The same turns and mirrors carry the whole set onto itself, and each row onto the other rows of its family. Which rows share a family with each named row? Give them in list order.
These 32 rows form 4 families of 8 rows each.
q_244: [ 4 11  0 -4 -1 -9  0 -3 -4  8 -1  1 -8  0  8 -4 20  3 -4  9 -5  4 -7 -2
 -4 -1 10 -3 11 -1  8 16  0  1]
q_530: [  5  11  -4   7  10   3   9   0   3   9 -12   3 -14   8  11 -14  11  11
  -5   2  -1   0  -6  -4   9 -10  15  -1   1  -4  -2   6  -6   0]
q_334: [  7   9   2   0  -1  -8   7  -1   1   2  -2   3 -11  -1   5   0  15  11
  -3   7  -6   3  -6  -5  -4   2  11  -8   4   2   9  21  -3  -1]
q_542: [  2  16  -1  14  11   2  11   5   5  14 -12   1 -13  10   9 -11  13   8
  -2   9  -2  -3  -3  -2   5  -9   5  -7  -4  -3  -3   7  -3  -2]
q_821: [-14  -1  -8   0  15  -2  13  -4   8  -1  -4   7 -24  17   9   2   0   7
  -7   0 -10   4   2  10   3  -9   3   3   3   0  -2  -3  -2  -5]
q_152: [  1   6   0  17  11   4   2   7   3  12  -4  -4 -18   6  16  -8   8   9
  -9  11   0   6  -7  -2   5  -4   8   8   5   1   8  13   0   0]
q_464: [  0   4  -3  17  10   1  -4   6   6   8  -6  -9 -18   5   9  -6  11   8
 -13  13  -2   3  -9   3   7   1   4   3   2  -1   2  10   2   1]
q_96: [-17  -3  -8  -3   9  -9  13   1   7   7  -5  -3 -12   7   4   0  11   0
  -6   8  -3   5  12  12 -18  -2   3   6   9   3   7   7  -4  -5]
q_478: [-14   5  -9  -6   9  -5  12   0   9  -1 -11  -2 -11   7  -1   4   7   1
  -5  10  -2   4  12   8 -16   2   6   3   3  -3   7   3  -4  -7]
q_594: [  5  11  -1  10  10   2  15   4   3  16 -14   1 -12   7  11 -11  13  10
   1   5  -1  -1  -5  -1   8  -7   9  -3  -1   1  -2   7  -9   3]
q_950: [ -7   6 -13   1  11   5  -7   2   0   1  -9   8 -20  17   3   0   8  -1
   1   3  -7  11   3  13  -6 -10  -5   3   6  -4  -2  -3  -9  -5]
q_984: [-11   0  -7  -1   5 -10   9  -3   0   3  -8   2 -13   6  -2  -6  15   2
  -2   7  -4   4  10  18 -16  -9   1  -4  10   4  -1   3 -10  -3]
q_178: [-19  -1  -7  -8  10  -5  14   2   8   8  -8  -4 -12  10   1   2   6   3
   0   6  -4   7  11  10 -13  -3   7   7   4  -2   6   6  -8  -8]
q_910: [ -8   0  -8   0   7  -8   7  -5   3  -8  -8   4 -15   5  -5  -3  10   2
  -3  11  -6  -1   6  15 -16  -6   3  -8   5   3   1   0  -8  -7]
q_233: [  6   7   9   3   5 -12  14   1   2   0  -7   3  -7  -3   4 -10  13  -1
   4   8  -3   2  -5   2   3   3   7  -1   4  -4  10   7  -2   0]
q_947: [  0   8   4  -1   6 -13  15  -1  -3   1  -9  -3  -7  -1   9 -10  20  -1
   4   6  -5   4  -8   5   8   1   8   2  12  -1   5   5  -5   0]
q_558: [-16  -1  -8  -3  18   1  11   0   6   5  -1   7 -25  19   8   3   3   4
  -2   4 -11   2   2   9  -3  -3   4   3   1   0  -4   0   2  -2]
q_259: [-19   0  -7  -8   6  -5  12   2   9   5 -10  -3  -9   9   5  -1  10   3
   1   9  -1   5  13  10  -8  -5  12   4  11   0   6   7  -6 -11]
q_347: [  3  11   2  17   9   3   9   2  -1  12 -11   2 -16   8  10 -15  12  12
  -1   5   1   2  -6   4   7 -11   9  -1   1   2  -1   7  -6   2]
q_654: [  6   1  -3  14   8   2   0   5   5   9  -3  -4 -15   3  13  -6  11   9
 -10  14  -5   5 -11  -1   8  -3   5   4   5   4   6  12   0   1]
q_249: [-10  -4  -8  -2   6  -7   6   3  -3  -3  -5   2 -15   9  -2 -13  15   5
  -4   8  -6   0   4  13 -17  -8   7  -6  15   6   0  -2  -8  -6]
q_56: [  4   0  -4  11   7   1  -2   4   8   6  -6   0 -15   6  14 -11   7   8
 -14   9  -2   2 -11  -2  11  -4  10   6   4  -1   7   8  -1  -2]
q_453: [  3   9  -2  -2   1  -7   3  -2   1   8   4  -1 -10   3   9  -1  16   9
  -3   9 -10   2  -9  -4  -3   1  11  -5   7   2  10  17  -4   1]
q_201: [ -8   8  -9   8  13   2  -8   3   1  -1  -8   6 -21  17   5   1  10  -3
   0   0  -7  12   5  11  -3 -12  -6   0   1  -7  -2   7  -7  -5]
q_750: [-16   4  -4   3  16   0  12   4   7   4  -1   8 -27  17   4   2   5   5
  -6   2 -13   3   2  10  -2  -4  -2   2   1  -3  -3   3   6   2]
q_250: [  1   8   6  -2   5 -15  12  -4   0  11  -5   2  -6   1   8 -10  17  -2
   4   7  -3  -2  -7   4   2   2  11  -2   7  -5   6   8   1   3]
q_191: [-10  11 -13   4  13   6  -5  -4  -2   2  -5   5 -24  19   8   0   7   2
  -5   1  -8  11   3  11  -6  -9  -1  -1   8  -1   0  -2  -5  -3]
q_920: [  1  10  -4  -1  -3 -12   7  -1   1   5   0   2 -10   5  12  -3  18  11
  -2   5  -7   1  -8  -2  -3  -1   9  -3  14   6  10  18  -5  -3]
q_999: [  5   9   5   0   4 -10  12  -1   0   7  -7  -2  -4   0   5 -12  17  -1
   6   6  -6   2  -9   5   8   2   8  -1   6  -6   8   3  -5   3]
q_86: [-16   6  -8   4  18   1   8  -2   7   6  -4   5 -24  21  11  -2   2   0
  -1   1  -9   4   2  14   0  -3   3   3   3  -1   0  -4   2  -2]
q_25: [-11  -3  -6   0   6  -5   5  -1   0  -1  -4   3 -16   8  -7  -7  12   3
  -3  10  -8   3   5  17 -16 -12   1  -5  10   5   1  -1 -11  -6]
q_387: [ -6   5 -12   2  12   2  -1   0   3  -4  -9   7 -20  18   6   0   5   2
  -8  -4  -5  11   4   7  -3 -12  -4   4   7  -1   0  -2 -12  -9]

Which other rows belong to the same family as q_530? q_334, q_821, q_478, q_910, q_233, q_56, q_387
Which other rows belong to the same family as q_920? q_542, q_464, q_947, q_259, q_249, q_201, q_750
Which other rows belong to the same family as q_152? q_244, q_96, q_984, q_347, q_250, q_191, q_86
Which other rows belong to the same family as q_594? q_950, q_178, q_558, q_654, q_453, q_999, q_25

The same turns and mirrors carry the whole set onto itself, and each row onto the other rows of its family. Which rows share a family with each named row? Give them in list order.
These 25 rows form 5 families of 5 rows each.
q_121: [  0  -1   3 -11   1   5  10   7  -4   2 -13  13  13   0  -4  -1 -12   4
   6  -1  -2   3   9  -4 -19   6 -15  13   8  -6   8 -11   8  -2   1   4
   8  -4   6 -14   1 -11 -18  -6   2]
q_8: [  7   3  -8  -1  -9  -7  -2   7   3   4  -8  16  -2  -4  -5  -1   0   6
   5   3 -19   1  15   6   0   1   0  -4  -1  -5  -5 -25   1  -9   4  -1
  13   1   8  -7  -5  -7 -18 -10   7]
q_971: [  8  -3  -9   3  -8   6  -1   8   2  -4  -9  15   7  -3   2  -4   3  -4
   6  -9  -8   5  -3 -11 -10   3   9  11   0 -13  -3  -9  -7   2 -12   2
  14   4   7 -14 -12   1 -13  -8  16]
q_872: [  0   2  -6   2  -8  -1  -4   8  -2  -4  -8  16   4  -6  -3  -6  -4  -3
   3  -4  -2   8  -4   0 -13  -4   2   6   3 -14  -7 -17   0   2  -6  -1
   9  -4   7 -21 -15   5 -20 -13  16]
q_967: [ -3   6  -4  -7  -1   1  10  14   2   1 -11  16   3 -13  -1  -2   7  -6
   9   3 -22   8   9  -3  -1   3  -3  -7   7 -10  -6  -5  -2 -10   8   1
   9  -1  12  -7 -13  -8 -10  -7  14]
q_713: [  2   5  -1  -2  -5   2  -3   4  12   6 -12  11   5 -10  -3   4   3  -4
  -7  11 -16  -2  13  -5  -2  -2   0   2   1 -12 -13  -5   4  -8  -5   1
   9 -11  15  -3 -13 -11 -17 -13  17]
q_165: [ -3   2  -5   1  -4   5  -5  -4   8   4  -7   4   7  -5  -7   5  -7  11
  -4  -2 -11   8  18 -17 -15   3  -8   8  -8 -13  -6  -3  10   3  -9  -3
  11  -1  14  -5 -18 -11 -20  -1   6]
q_657: [ -4   7  -4   0  -5   3  -3  -4   2  -2   2  17   1  -8  -5  -3   2   4
   7   4 -15  15  14 -20 -16   5 -11   5   7 -10  -7  -5  -3  -1  -2   0
   4   2   9 -14 -15 -17 -17  -2   5]
q_473: [  5  -3   1  -9   5   7  15  11  -3  -5 -16  13  14   1  -3   1  -3   4
   9  -4 -12   5   6 -10 -16  12  -7   9   6  -6   4  -4  -1  -3  -2   8
  13   1  11  -5  -5  -5  -9   0   7]
q_459: [  2  -3   6  -9   5  -7   2   5  -2  -6 -16  15   1   3   0  -2  -3  10
   4   3  -4   3  12  -2 -12   6  -9  12  12   5   3 -14  -6  -2  -3   1
   8  -6   6  -5  -1 -13 -17  -7   4]
q_187: [ 10  -4   3  -1  -8  -8  -2   9  -4  -5 -13   6  -2  -6   4  -4  -6  15
   4  -8  -3   8  11   3  -2   4  -3   2   1  -1  -3 -17   2  -3  -2  -8
  11   2   7  -1  -5 -14  -9  -9   0]
q_308: [ -1   6  -6  -6   4  -7  -8  -5   7  -1 -10  15  -4   1  -6   2   0   8
  -1   2  -3   9   9 -13 -10   4  -4   9   4  -2   6 -14  -3   0  -4  -6
  12  10   3  -9 -13 -11 -25  -7   1]
q_891: [ -7  -2   1  -9   0   7   4  10   6   4 -12   8  12  -3   2   2  -4   5
  -2   1 -12  -3  22  -3 -22   7 -10   6   2  -3   2  -1   4  -4  -5   8
  12 -13  11  -3  -2  -7 -18  -3  14]
q_447: [  8  -3  -7   0 -15   8  -1   9   6   1  -5   8   4 -11   8  -6  -1   2
   7 -11  -8   8  14 -10  -7   5  -3   5   0  -6   0  -5   2  -2  -9  -6
   6   2   5 -10   0 -24  -4  -4   4]
q_574: [  0  -2   2  -3  -8   4  -4  12   7   6 -12  -1   5 -15  12  -1  -1   2
  -5  -8   2   5  11  -5 -10   4   0   2  -4  -8   0   4   7  -2  -9  -6
  13  -2  11   1  -9 -10 -11 -11  10]
q_729: [ -3  -2   2   1  -5   2  -6  11   3  -1 -13   6   9  -4   4  -8   2   5
  -5  -2  -6   5   8  -7 -18   7  -2  11  -2 -17 -14  -8  -2   0  -9   5
  11  -9  16  -9 -17   9 -20  -6  18]
q_266: [ -1   2  -7  -4  -6  -7  -7  10   3   1  -8  15  -2   0   3  -8   4   4
   1  -5  -5   7   7   0 -13   8   1   4   0  -7   2 -22  -6  -5   0   1
  15   8   5 -15 -11   9 -24  -7  10]
q_795: [-10  10  -9  -5  -1   7   2  -1   7   5 -11  18   1  -5   1   1  -5   9
   4   3 -13  11  21 -16 -19   7  -5  11  -2 -10   0  -2  -2   6   2  -1
  -3  -8   8 -10 -10   2 -19   2  -2]
q_240: [  0   5  -8  -5  -3  -3   5  10   1  10 -15  14   3 -13  -3  -3  -2  -6
   6   1 -10   3   5   0   3  -7  -2  -2   4 -13  -7 -15   3  -6   6  -5
   8  -9   6  -9  -7 -10 -14 -19  13]
q_946: [  3   1  -5  -9  -9   5   1  14   4   3 -16   8   5 -14   6  -5 -11   4
   2  -9   3   6   8  -3  -8   2  -8  -1   5  -5   3 -10  10  -4  -3  -9
   5  -2   4 -11   2 -17  -7 -13   0]
q_278: [  5   8  -6   5 -10   9  -2   3   7   1 -11  16   4  -4   3   1  -3   3
   2   1 -10   6  10  -8 -11   6   7  16  -9 -19  -9  -9   1   6  -6  -1
   0  -2   9 -16 -13  11 -17   0   2]
q_757: [ -3   6  -9  -1  -4   0  -2  -5  -2   2  -5  18   5  -4 -12  -1 -13   8
   4   1  -4  14   5 -17 -20  -1 -10   6   5 -12  -3 -10   5   2  -2   0
   9   1   7 -15 -14  -8 -25 -11   2]
q_765: [  4   6   1   3 -11   7   2   6   5   0 -10  14  -2 -17  12   4  -6   2
   3   3  -6   6  16  -1  -5   1   6   5   0  -3  -2   5   0   1  -5  -6
  -2 -11   7  -4  -2 -11  -8 -10   0]
q_325: [ -3   2   1  -5   3   8  13   8   1   2 -17  12   5  -6   8   7  -6   3
   6  -5  -5   3  14  -5 -13   6   1  16  -3  -3  11   5   1   7  -2  -3
   3  -8   5  -4  -4  -1 -12   0   1]
q_536: [  4   9   3   3  -7   2   8   9   1   6 -13  17   3 -14   6   1   0  -1
   6   9 -13   5  10  -1  -2   4   6   6  -1 -15 -13  -3  -3  -2   6   2
   2  -9  13  -3 -10   8 -13 -11   5]

Which other rows belong to the same family as q_459? q_8, q_187, q_308, q_266
Which other rows belong to the same family as q_967? q_971, q_657, q_473, q_447
Which other rows belong to the same family as q_240? q_121, q_872, q_946, q_757
Which other rows belong to the same family as q_574? q_713, q_165, q_891, q_729

